A single turn carries every row of the set below to another of its rows. Some are shown first; where does it send the rows asked next?
nar: [  3  10  12   5 -10 -13   4   4   3  -1   3   9 -14  15  -7  13 -10  10
   3   9   8   0 -13  15  -6   8   3]
Duti: [  2   5  16  -3  -7  -7   7   6  -5   2  -3   2   1   4  -8   9   2  -8
   2  15  10 -12  -1  18 -12  13  10]
kupit: [  6   7  23  -1  -6 -17   1   4  -3   2   4   5  -6  -3  -2  -1  -1  -2
  -1   7  11  -8  -3  22   1   7   0]
povep: [  5   8   1  -5   2   3   8   7  -6  -6  11   3  -8   3 -12  16 -13   7
   4  12   8  -3  -6  11  -6   3   4]
Regam: [  5   3  11  -4  -7  -8   6   2   5   1   6  -6  -6  10  -2   5 -14   3
   0  -6   5   7  -5  -2  -2   0   4]
lusup: [  8   6  11   1  -5  -7  -1   0  13  -2   9   1 -18  13  -1   6   3   3
   3  14   6  -3  -7  -2  -6   7  -2]
reper: [ 15 -10   7  -7  -9   0   7  -4  -5   0   6  -6  -9  -2  -7   5  -2  -6
  -5  -1   3 -12  -2  16   3  -2  -3]
Lif: [ -6  -1   0   2 -15   1   0   8   1  -3   8   2  -6   2   0   4   7   3
  -1  10  13 -18  -9   2  -4   0   1]
Dudar: [ 15   1  10  -7 -10 -13  11  -1  -4  -2   5   0  -3   4 -19  -3  -4   4
   4   0   4   2  -6   3  -5   4  -5]
bog: [  8   5   8  -1  -8 -10  15   0   0   3   4   7 -15  12  -2  -4   4   1
   1   4  16  -5  -4  -6   1   2  -3]
zeva: [ 3  5 18  3 -3 -1  4 -2 -1  6 -6 -4  0 -2  7  0  0  4 -6  5  1  1  1 13
  3  0  1]
vid: [  9  -1   5   0 -10  -6   9   6  -3  11   8   6 -15   3  -1  -3   4   0
  -2   0  12   2  -8  14   1  13  15]
ran: [  4  11   6  -6  -3   1  10  16  -5   3  10   2 -13   6  -3   1  10   2
   5   6  15 -11  -6  15  -7  10   8]
Fuf: [ 11   0   8  -7  -7 -20   8   3   4   3  15   6  -2   2  -3   9   2   8
   6  14  10  -1 -14   7  -9  -9   1]
zefo: [ 14   5  -4   1 -10  -3  10   0   8  -8   8  -6 -10   1   4   7   1   8
   0  11  10   2 -10  19   2  -3  -2]
popa: [  8  -1  11  -7  -3  -2   3   5  -4  -2   2   2 -11  14  -8   4 -16   6
   1   3  -2   3  -3   0  -5   0  -1]
saro: [  9   0  11  -3  -9  -2   4   3   5  -1   7   0   6   1  -2  13  -1   2
   1 -12   1  -2  -4  -2 -10   2   6]
Voba: [  3   3  12  -1  -9  -7   2   0   0   2   1   5 -17  -2  -2  -5   4  -2
  -1   1  -8  -6  -4   9  -4   2  13]
ruf: [ 5 -1 11 -2 -8 -2  1  1 -1 -7  5 14 10 15 -2 13  3  1  0 12 14 -3 -6 21
 -3 -2  2]
vekil: [ 11   0   0  -3 -11  -7   4   2  -4  -3   8  -9   0  -3 -10   4  -9  -7
   1  10   9   0  -7  24  -8   4  -2]
bobo: [ 16  -5   3  -8  -8  -6  12   1  -2  -6   2  -9  -7   4 -18   2   3   4
  -1   1   9  -8  -1  16  -1  -2   0]
Fili: [  9   1  -1   3 -12  -8   1   8  -6   0  -6   1  -1  11   1   2   3  14
 -11  15  12  -2  -7  12   2   5   4]
Dopum: [  5   2  11   3 -10 -12   3  12  -4   1  13   1  -6  -7  -4  -3   1  -7
   0  16   8  -4  -2  23  -6   3   2]
sivov: [ 23   3  10  -2 -10  -2 -10   8  -2   0  -2   5  -2  10  -1   3  -1   5
  -1   6  10  -3   2  13   0  -1  -8]
geved: [  1  -6  15   2 -18   5  10   4   4   8   2  10   0   3  -6  15   4   3
   6   6   3  -4 -11  -1  -4   0   1]
Gok: [ 6  1  9 -5 -6 -3  1  1  5  3  1  9  4  6 -6 -1  7  3  1 -6 20 -9 -2 12
 -4 -9  0]
pege: [  5  -4  18   9 -14   1   7   2   5  -3  -2  11   8   7  -1   7  -4   0
   2  13   2  -1  -1   7 -10   0   6]
mosi: [  6   0   7  -7 -17  -7   5  -4  -6   2  16   7   0  -1  -1   9   6  -3
   4   6  13 -15 -14   9   5   0   7]
Mis: [ 6  9  9  0 -2  0 -4  4  1 -2  1 11  8 12 -5 15  3 -4 -4 17  8 -5 -2 14
 -4  7  8]
mer: [  6  -4  10   3  -5   5  16   1  -8  11   6   2 -14   9  -7  10   0  -7
  -7   9   0  -6  -1  12  -9   5   0]
fes: [  4  -9   5  -4 -11   9   8   5 -11  -7   7  -6  -6  16   1  13   4   2
   4   6   5  -3   0  12  -4  -1   2]
Kedu: [ 17  -4   5  -3  -7  11   6   0   3  -4   9  -2 -13   3  -2   9   4   6
  10   7  11   3  -4  10   7   7   2]
Nozu: [ 12   1   4  10  -6   0   8   1   0   5   2   9  -5  15   3  -1   3   3
  -3  24   2   0 -10   9  -1  -1   6]
viki: [ -4  -4  12  -7 -10  -4   7   7   1   3   9  10  -4   3  -2  17   3   5
   6   3  -3  -5 -16   5 -11  -1   9]
lan: [  5   4   0   5  -5   6   0   9   2   6  -1  -1  -5  -2   6  14   3   6
   3  -1   9 -12  -9   2   0   1   3]

ran goes to bog
fes goes to mosi
Lif goes to vid
Where do these go?
mer goes to Fuf
bobo goes to geved
viki goes to kupit
saro goes to Duti

